One turning vector, and how many steps it has turned
The counts run from 0 to 449.
[ -3 -20 -10  34 -11  -4  -2 -22 -19  24 -36  13  -6 -31 -39  42  13  21
 -25   5  -9 -37 -42 -11  37   8   0 -16 -10 -15  22 -23 -11  18  -2   9
 -15   3 -16  -5  23   6   1] : 445
[-20 -27  38  -8 -21   7  11  15  -8  31 -23  26  32 -33 -19 -22  -9   0
 -28  -9   0 -15 -15 -13  14  -8 -18 -14 -20  -2  40  -9 -47  13 -12 -15
  -8 -22  -6   4 -15  26  24] : 41
[-16   1  -6 -36 -17   5 -33   8 -11  28 -19  15  -1 -30   8 -24 -25 -28
 -19  21  12  -9 -18 -23  25 -23 -27 -19 -16   3   4  -8 -24 -54   6   2
  28 -21  -2  -6 -18  25  11] : 376
[-36 -39  10 -13 -17  -4   2 -30 -25  42  21  -6 -12 -19 -22 -10 -14  -3
 -32  10  10  -5  -6  -2  15 -10  28  33 -28 -34  12  18  -7   7  -4 -18
 -10 -21   9  12  -2  39  14] : 298
[  5  -4   3 -15  -5 -62 -23  38 -12  13 -27 -30 -16 -24   7  -1 -10  -6
 -15  18   1  -7 -10 -38 -29  15 -30 -27   0 -15  11 -10  -9  35   0 -16
 -28  -8  10  18  -1  12   3] : 411
[-13 -24 -13   5 -18   3   4  26  -5  19 -24   7 -22 -22   8  31 -18 -12
 -10   1  12 -35 -45 -18  41  40   5  -9 -11   5  38 -11   3  -5   1 -10
   1   7  -5  23  11  19   5] : 35
[  3   2 -16  23 -26 -30  21 -42 -32  -7 -38  -4   0 -20 -15  45   9  -5
 -19  29  26 -16 -26 -33   5  25   7  13 -13 -14  25  -2  -4  30   9  14
 -12 -24   1  10   6  -5   1] : 251
[ -8 -52  -4 -29 -34  22 -16  25 -13  18   6   5 -28 -24 -28  19 -27  -8
 -17   6  12 -14 -27  25  11  -8  21  -2 -25  -1   8  15 -19  -6   1   8
   2 -28 -23   1 -24  17 -19] : 231
[ 25 -33 -15 -41 -26 -30 -21  46 -11  16 -23  -7 -38 -14   4  15 -21 -16
 -13  -4  30 -10 -29   6  -9   3  -1 -28 -11  -4  10   4   7  -9  -1  21
   3 -29   5  16 -12  11 -28] : 424
[-13 -26  -2   6 -18 -28   9  13 -12  31 -22 -27  -4 -12   3  11   4  22
 -27  18  23 -38 -38  -7   1  10  24  -7 -16  -9  25 -14 -21  26  25 -13
 -28  -4 -35  14  29   3  -3] : 294
[-36  -6  23  -3 -28  -1   6 -27 -15  23 -12  15 -14 -44 -23  12  -1  41
  -2   3   0  -4 -19  -8  19 -12  -9  -4 -22 -25  18   0 -12  27   0  -7
 -31 -26 -27  54 -26  20  12] : 395
[-21 -41  15 -12 -23 -15  -1   5 -14  36  -5  -7 -17 -28 -19  23 -22  18
 -10   2   7  -8 -25   9  10  23  15   1 -23  -9  43  24 -14  29   1 -18
 -37  -8 -22  39  -7  12 -17] : 91
[  8  -6 -32 -26 -12   7 -28   7 -13   9 -21  -1 -37 -31 -23  40 -30 -15
   3  23 -14   5  -7 -24  16 -17 -15 -32 -24  -3  14  29 -11   3  13   7
   5  -8  -9  15 -17  12 -35] : 274
[-17 -28   6  -6 -30 -12  -8  40   5  25 -30 -10 -22 -17  19   2  -6  15
 -12  11  30 -35 -41  -9   2   9  15  -8 -27  -7  18 -19   2  15  28 -22
 -27  -5 -46  20   7  25  -9] : 89
[ 24  -8 -26 -26  16 -52 -21 -11 -43  15 -47   0 -11 -41  15  31 -25  -5
 -14  18   0 -16 -22  -2  10 -25 -28 -38   8   1  -6  -9 -10 -22   3  16
  12 -30  12   1   2   5 -20] : 324
[-28 -11  -7  -1 -14 -28   3   5  -2   5 -18  -2  -7 -26  38 -14  -4 -20
 -10  13  18 -24  -9 -37 -14  18  13   9 -14  -8  -9 -36  -9  36   2 -30
 -28 -14  12  21   6  23  60] : 150
[  4 -13  -2  15 -44  -2  29 -19 -13  -1 -31   9  -7 -23 -13  32  -6 -10
 -10   0  35 -11 -30 -23  22  37   6  14 -29 -20  39  11  10  41 -13   6
  -4 -27  11  24  -9  27  -4] : 47
[ -4 -33  -3  17 -13 -11   5 -16 -13  20 -33   3  10 -10  -8   2   0   0
 -42  36  40 -35 -29 -13  -9 -34  25  12 -28  -2  22  -7 -19  18   3  10
 -16 -20 -11 -29   0  16  -1] : 44
[ 18   7  -6 -12  -6 -12 -14  37   0  15 -44   5   1 -24  -1  23 -13 -31
   2   7  33 -27 -32 -20  20  -3 -33 -43 -10  13  33   5 -24  -9  -5  12
  17 -27   6 -19  10  14 -22] : 174
[-20 -53   1 -14  -5 -10   5 -19 -27  34   2  -9 -14 -32 -21  21 -20  18
 -16  -8  -7 -17  -6  20   8  -5  21   5 -22 -23  23  22 -18  17   0 -20
 -35 -16 -14  41  14  17  -7] : 92
[ -2 -25  -6 -51 -24  -4  -5   9 -20  24   5   7 -17 -26 -28   1 -37 -40
 -17 -25  -7   7  -1  -5  22   9 -24 -11 -17 -21  12  16 -20 -16 -15   5
  29 -31  32  20 -14  13  10] : 169
[-13   7 -24  -9 -16   8 -48  52 -18  25  -3  -4 -33 -24   0  12 -18 -26
  -6  25  14 -24 -34 -17  13  28  -4 -30 -14   7   4 -18  -5  -4  12 -21
   7   6  -5 -14   7  22   8] : 23
[  4  13 -16 -26 -38   9   7  -8 -40  -5 -12   1  -9 -26 -48  47  -3 -15
  -4   3  21  18 -15   2   9   2 -10 -28 -22 -18 -17  12 -27   3  17  30
  36 -43 -12  14  -5 -12 -10] : 318
[  5 -33  -3   8 -22  11   4  36 -24  11 -26   9  13 -28 -34  41  -8  -4
 -20  -4  14 -30 -35  23   7   1  22 -26 -33   1  11 -11 -40  15   8   6
   5 -21 -23 -15  10   4 -11] : 434
[-11  24  -7  -6 -22  16 -30   5 -34  17 -13  18 -22 -35 -13  45 -24  -5
  11  19 -12  -5 -42 -12  53  21 -20 -12 -13   0  15   8   2  -9  16 -23
  16  -3 -16  15 -10  20 -15] : 328
[ -7 -35 -22  -7 -27 -13 -19  18 -17  18 -13 -32 -41  -5 -37  13   2   7
 -33   1  -4 -21   8 -27 -15  -2  21 -14 -21 -42 -18  -8  12  32  22  16
 -12  -6  -6  -3  37  13   6] : 154
[ -4  25  -8  -7 -17   1 -37  17 -27  24 -28   8 -24 -32  14  22 -24  -6
  -1  29  16 -11 -34 -19  44  17  -9 -11 -19  -6   4 -12  19 -13  22 -24
  32   6 -16   5   1  36 -17] : 327
[-34  -5  30  -5  -8 -39 -11 -14 -33  14 -22  -2  21 -40  15 -16   1  28
 -39  17   7 -11   5 -10 -13 -22  21   3 -18 -26 -28 -30 -16  24  15 -23
 -18 -11  -2  18  14  27  15] : 398
[ -6 -23   2   6 -16 -10 -22 -12 -13  30 -37   0 -15 -28 -47 -14   2   1
 -49   8 -11 -16 -17 -36  -4 -19 -23 -17   6 -25   4 -31   1  20 -26  38
  -4 -15  19 -21 -14  19  12] : 54
[  5 -21  -7   0  -6  -3   3   3 -43   2 -42  23  25 -25  -4  34 -25 -21
 -45  23 -14 -36 -26 -25  33  -1  22  -6 -20   8  18 -22 -39 -13   9  -4
  15  -4   4 -25   5   6   0] : 184
[ -3 -20  -6 -56 -36 -24 -16  22  -7   3  -1 -31 -38 -28   8  -3 -16 -23
 -12  -2  20  22   3 -14 -14  -2  -8  -4 -24 -22 -19  23  11   5   8   7
   2 -31   4  30 -15  17  -5] : 16
[  3   0 -17 -12  10  -2 -17   3 -29  21 -32  20   7 -28  -8  25 -13  -8
 -10  31  21 -23 -38 -17  15 -17 -25 -38  -2  25  30  -6 -55 -28  -2   5
   7 -19  -6 -12  -9   2  -9] : 378
[ -7  32 -13 -26 -31 -19 -15   1 -18   0   2 -11 -24 -34  10   7   2 -19
   9  18  49  16  -6  -1  -8 -13  -7   3 -28 -23 -32  11   5  12  23   8
  19 -38  -1  28   5  23   6] : 265
[-19 -10  13 -29 -48 -11 -10  27   2  21  -8 -28 -22 -11 -29 -16 -12 -20
 -29  10   4  10  12 -39   0  27  -9  -7 -38 -35  22  20 -10  25  24  -9
   3  -1 -14  19  13  20   4] : 156
[  2  20 -30  -8 -17 -14 -16 -14 -39  24 -19  -9 -16 -27  -9  42 -19 -11
  -8  31   4  -2 -23 -14  42  11 -11  -6 -18 -13   6  15 -10 -20  36 -12
  33  -3 -13   9  21   4 -23] : 123
[-13   2  -8 -18   0 -54 -22  21 -21  15 -19 -32   0 -16  10 -14  13  -9
 -19  24  -1 -10  -4 -41 -33   1 -14 -24  -6 -12 -13 -21 -32  27  24 -10
 -26 -22  -3  20  14  -1  16] : 410
[-14 -36 -25  13 -27   9  -5  -3   2   9 -23   4 -25 -21 -24  -6   9 -31
 -23  16  38 -27 -21 -36  -4  -4   6  -7 -16  -4   3 -37   0  30 -23  24
  -6 -18  24 -26   0  24  38] : 303
